One turning vector, and how many ticks it has turned:
The counts run from 0 to 265.
[ 0.08  0.67  2.79 -1.68 -1.85  0.25 -0.78  0.89  1.85 -0.93  0.35  1.46
  0.71 -1.37 -0.42 -0.02  2.75 -4.56  0.70 -0.25 -1.19 -2.38  1.31  0.59
 -0.16 -0.68  1.74 -3.50 -2.94  0.02 -0.48 -0.11]	162
[ 1.27  1.03  1.94 -2.60  1.52 -2.93  1.63  1.75 -2.56  2.85 -0.71  0.79
  1.04 -0.40 -1.25 -1.15  0.76 -1.55 -1.59 -0.29 -0.84  0.24  1.53 -1.98
  1.11 -0.77  0.07 -3.16  1.59  1.67 -1.04  2.88]	79
[ 1.32 -2.51 -0.16  1.75  1.27  0.83 -0.73 -0.91  0.23 -2.06 -0.13  0.51
  0.84  0.55  3.23  1.59 -0.56 -2.53  0.72 -0.71 -0.11 -2.64  1.79  0.30
  2.68  1.39 -0.14 -3.57  4.14 -0.21  0.04  0.07]	67
[ 0.76  0.03  0.00  0.37 -1.99 -0.93 -2.65 -2.51  3.35 -1.74  2.94  0.28
  1.92  0.96 -0.05  0.55 -0.06  1.34  0.97 -1.19 -0.77  0.64 -2.61  2.07
  1.14 -0.18 -0.36  3.05 -2.41  0.44  1.51  3.17]	25
[-0.15  0.97  2.03 -1.00 -1.49 -0.41 -4.48  0.55  1.31 -1.16  0.47  0.26
  3.28 -0.68 -1.23  2.09  0.40  0.29  2.75 -2.87 -1.07 -1.06  0.95  0.29
  1.27 -0.26  1.46 -3.31 -1.26 -1.98 -0.59 -0.81]	262
[-2.02  1.05 -1.35  2.83 -1.17 -3.50 -0.05  0.45  2.85  0.81 -0.43  0.10
  0.03  0.04  2.45  0.74 -1.23  0.34  2.11 -0.06  1.67  1.72  0.82  1.09
 -3.22  2.35 -0.34  1.10 -3.64 -1.54 -0.32  0.21]	230
[-1.07  0.02 -1.35  2.24  0.95 -1.67 -0.41 -2.17  1.52 -1.76  2.54 -1.50
 -0.62 -1.16 -1.49 -1.45 -2.66 -1.98 -0.58  0.71 -0.64 -0.35 -2.49  0.96
 -3.52 -0.72  0.23  3.54 -2.82  0.51 -0.05 -0.61]	20
[ 0.84 -0.22  0.26  0.35 -1.69  1.55  0.46  0.30  0.27 -2.27 -2.09  1.65
  0.93 -0.91  1.21  1.03  0.62 -2.04  0.34  0.45 -2.24 -2.57  2.40  0.54
  3.47 -0.12  0.71 -4.32  3.55  0.26 -1.17  0.29]	69
[ 1.41 -0.03  2.65  0.67  1.55  0.61 -3.40  0.57  1.95 -2.84 -0.11  0.55
 -0.62  0.64 -2.37  0.92  2.00 -0.35  1.60 -3.48 -0.42  1.25 -0.03 -0.34
  1.47 -3.40  1.59 -1.60 -2.08 -0.56  0.78 -1.12]	156
[ 0.42  2.01  1.94  0.99 -0.79 -4.56 -0.40  1.93 -1.40 -0.56  0.49 -1.36
  1.42  0.32 -1.21  2.11  1.14 -2.65 -0.26 -0.84 -2.68 -0.69 -0.64  3.44
  0.38 -0.71  2.19 -1.54 -0.93 -1.27 -1.95 -1.29]	254
[-2.30  0.54 -1.78  1.87 -2.19 -2.39 -1.89 -3.30  1.50 -0.86  3.06 -1.08
  1.16 -0.30  2.01  1.65 -1.54 -0.06  0.52 -0.23  0.13 -0.38 -1.24  2.93
 -2.18  2.42 -0.35  1.45 -1.43 -1.83  0.04  0.91]	129
[-1.66 -0.64  1.25  2.22 -0.36 -1.88  2.11  1.95 -0.11 -1.40 -1.01 -2.00
 -1.52  0.93 -0.26  1.48  2.00 -2.82 -0.58 -0.98  0.82  1.10 -0.97  2.55
 -1.21  0.23  3.53  1.22 -0.11 -2.70  0.24 -2.93]	145
[-2.37 -1.13  1.19  1.40 -4.21 -0.01 -0.20 -0.82  1.90  0.12 -1.49 -0.23
  1.36  0.96  2.41  1.41  3.50  2.11  1.34 -1.70  0.73  0.12  0.83  1.77
 -0.91  0.62  2.59  1.44  0.13 -2.77  1.23 -1.26]	138
[-1.94 -0.49  1.89  1.03 -4.07 -0.60 -0.02 -0.49  1.76  0.50 -1.76  0.65
  2.19  1.86  2.52  1.07  4.29  1.36  0.71 -1.58  0.00  0.44  0.27  1.93
 -0.57 -0.54  2.78  1.09 -0.36 -1.20  0.86 -0.41]	139
[-2.15  2.38 -0.15  0.68 -3.04 -3.16  0.69  0.38  1.47  0.52 -1.00 -1.08
 -0.66 -1.17 -1.54 -1.13 -2.10 -0.47  2.08  0.78 -1.30  1.08  0.11  1.40
 -3.79 -0.72  0.28  2.58 -3.50 -0.62 -0.19 -0.04]	123
[-0.27 -1.19  0.05  1.16 -1.16  0.52 -3.29 -5.54  1.94 -1.07  3.61 -0.34
  1.04 -0.09  1.30  0.10  0.51  0.73  0.37 -1.37 -0.83 -1.39 -1.03  1.65
 -1.24 -0.71  0.24  2.84 -0.13 -0.22  1.48  2.11]	27
[-1.53  1.74 -3.47  2.35 -1.53 -2.38  2.64 -1.28 -0.76  0.23 -1.15 -0.39
 -0.94 -2.30 -0.34 -0.16 -3.50  0.00 -1.49  1.50 -1.46  0.41 -0.05  1.24
 -0.39  0.30 -0.35  2.38  3.90 -0.03 -0.83  0.68]	214
[-2.17 -0.34 -0.90 -0.26 -2.45 -0.50  2.73  0.71 -0.25 -2.39 -3.25 -0.91
  2.10 -0.60 -0.86 -1.34 -2.19  1.70 -0.48  3.05 -1.12  0.47 -3.05 -0.09
  0.85  2.69 -0.40  1.12  0.72  0.81 -1.91  0.03]	0
[-0.12  0.67 -1.09  1.16 -2.53 -0.79 -0.84 -0.03  3.95 -2.90  1.92 -0.99
  0.45 -0.58 -1.50  0.85 -2.23  0.07  1.40 -0.04 -0.36  0.32 -2.35  2.62
  0.23  0.95  0.35  3.38 -3.48 -1.39  1.00  1.31]	23
[-1.74 -1.45  1.03  1.06 -1.57  1.67 -1.67 -5.02 -0.27 -3.18 -0.30 -1.40
 -1.79  1.39  0.29  0.03  2.38  2.65  0.79 -0.65 -0.45  1.80 -2.27  0.93
 -0.88 -1.28  0.05  1.74 -1.30 -1.04  0.42  1.57]	134
[-2.35 -0.29  2.83  1.44 -1.62 -0.91  0.39 -1.85 -0.39  0.71 -1.14  0.25
  1.22  2.51  1.75 -0.08  5.49 -0.29 -1.26 -1.07 -0.43  1.27 -1.17  1.36
 -1.79 -2.82  2.37  1.17 -0.36  1.10  0.13 -0.76]	141
[-1.19  0.59 -1.87  1.29 -0.54 -0.82  0.90 -1.27 -0.26  0.64  0.60 -0.46
  3.59 -1.96 -0.15  0.37 -1.08  4.42 -2.86  1.16  0.23 -1.19 -1.02 -0.33
  0.47  1.66  2.33  2.31  3.09 -2.51 -0.77 -0.53]	6
[-2.25 -1.46  1.30  2.29 -0.18 -1.37  1.73  0.33 -0.82 -1.29 -0.99 -1.83
 -1.75  1.06  0.42  0.49  2.62 -2.91 -1.24 -0.68  0.91  1.00 -1.18  2.29
 -2.73 -0.41  3.22  1.25  0.16 -2.16  0.01 -3.20]	144
[-1.28 -0.81  0.27 -1.86  2.47  0.81  1.53  0.39 -2.18  2.09  0.65  1.11
  1.17 -2.40 -0.76 -0.87  0.49 -2.06 -3.44  0.17  1.12 -1.58  1.73 -3.60
 -0.16 -0.15  1.96 -2.68  3.39 -0.97 -0.54 -0.15]	182
[ 0.81  1.89  0.86 -0.35 -0.06 -3.68 -0.97 -1.76  1.43  3.19  0.32 -0.52
  1.27 -0.26 -0.63 -1.63 -0.52  3.93  0.56 -1.31 -0.17  1.12  0.36 -1.06
 -2.05 -2.39  0.73  3.19 -0.85  0.57  2.13  1.61]	118
[-1.63 -1.71  0.06  1.76  2.02 -0.72 -0.19 -0.15 -1.51 -1.47  1.54 -1.48
 -2.30  2.13 -1.16  2.38  0.29 -2.77 -0.74 -3.99  1.22  2.28 -2.10  1.89
 -0.14 -0.92  1.43  1.49  1.50 -2.35  0.42  0.03]	43
[ 0.33  2.15 -2.12  1.95 -1.63 -2.86  2.26  0.78  2.04 -0.30 -1.22 -0.30
  3.36 -0.03  0.65  0.09 -2.38  3.19 -1.73  1.97 -0.99  0.48 -1.27  0.78
  2.38  1.26 -0.16  2.37  2.65  1.21  0.02  0.85]	108
[-0.51  2.30  0.33  1.30 -0.92 -3.25  0.63  2.08  3.40  1.99  0.47  1.12
  4.05 -0.28 -1.01 -1.14 -1.26  0.91  0.48 -0.22 -0.73  0.30 -0.52  0.10
 -2.51 -0.56  1.61  3.56 -2.77  0.49  0.16 -0.04]	16
[-2.11 -0.73  1.27  0.58 -0.47 -1.07  1.36 -0.47 -1.96 -1.15  0.63 -0.62
 -1.71  2.44 -1.38  1.28  2.12 -3.16 -1.70 -2.60 -0.55  2.94 -2.94  2.56
 -0.04 -2.59  1.21  1.59  0.16  0.62 -0.15  1.42]	41
[ 0.41 -2.76  1.23 -1.77 -1.31 -0.26  0.16  2.24  0.26 -1.36  0.03 -0.02
  2.26  1.34  1.15  1.78 -0.05 -4.09  2.02 -1.03  0.14 -2.05  0.11  1.39
  2.76  3.40  0.38 -3.06  0.82 -0.35 -0.14  1.85]	169
[ 0.40 -0.28  1.28 -2.77  2.22  0.09  3.42  4.17 -0.62  0.84 -1.46  1.20
  0.22 -0.30 -3.41 -1.28 -1.11 -1.56 -0.83 -0.37  0.09  2.03  0.68 -3.53
  1.44 -0.27  0.46 -0.64 -0.63 -0.16 -0.81  2.43]	186
[ 0.65 -0.43  3.19 -2.17 -1.33  0.05 -0.78  0.49  1.04 -1.60  0.05  0.91
 -0.23 -0.67 -0.68 -0.59  3.24 -4.62  0.56  0.09 -0.89 -1.43  0.61  0.50
  0.06 -1.41  0.90 -3.42 -3.61  1.15 -0.34  0.56]	163
[ 1.23 -1.89  0.41 -1.27  1.42  0.02  0.34  0.62 -0.91 -0.39 -1.81 -1.02
 -2.53 -2.12  0.32 -0.85  0.95 -1.24 -1.88 -0.15  2.87 -0.38  1.37 -2.41
  1.89 -0.05  0.68 -3.42  4.17 -0.54  2.18 -0.69]	74
[-0.09  0.79 -2.78  2.04 -0.93 -2.70  2.79  1.41  2.02 -0.56 -1.84 -1.14
  2.66 -0.42  1.41 -0.25 -3.34  2.28 -1.04  1.99 -0.07  0.09 -0.91  0.70
  1.79  2.42 -0.10  2.39  3.03  0.34  0.01 -0.29]	107
[-0.95  0.24 -1.91  2.09  0.34 -3.45  1.66 -2.49 -0.83  1.69 -0.39 -0.41
  0.61  0.04  1.94 -1.23 -2.47 -0.04 -1.89  0.94 -0.24  0.22 -0.82  0.10
 -0.61 -0.21 -1.30  2.38  4.54  2.88  0.47  1.71]	212
[ 0.84 -0.93  2.63  1.55  1.36 -4.84 -1.56  0.61 -0.27  0.06 -0.84 -2.70
 -0.33  1.66  1.03 -0.12  2.95 -1.09 -0.79 -1.86  1.57  1.20 -1.60  1.10
 -0.99 -1.17  1.99 -0.06  0.38  0.15  1.76 -2.42]	250
[-1.12  1.45  1.22  1.73  0.90  0.49 -2.10 -0.66 -0.05 -0.21  1.18  2.78
  1.44  1.53 -1.07  2.30  2.44 -1.07 -0.06 -4.02 -2.02  1.73  0.79  0.67
  0.94 -4.04  1.88 -0.81  0.14 -0.57 -1.46  1.14]	48
[ 0.46 -0.45  1.92  1.91  1.47 -5.26 -1.30  0.49 -0.79  0.67  0.62 -2.76
  0.26  1.22  1.28  0.55  1.64 -2.03 -1.02 -1.70  1.35 -0.07 -1.16  1.83
 -1.69 -0.06  2.22 -0.56  1.10 -0.64  1.22 -3.01]	251
[ 0.85 -1.42 -0.39  1.18 -0.41  1.45 -0.33 -0.15  0.46 -1.66 -1.06  1.13
  1.06 -0.17  2.38  1.59 -0.14 -2.36  0.78 -0.18 -1.01 -2.88  2.35  0.27
  3.10  1.01  0.51 -3.90  4.14 -0.28 -0.53  0.03]	68
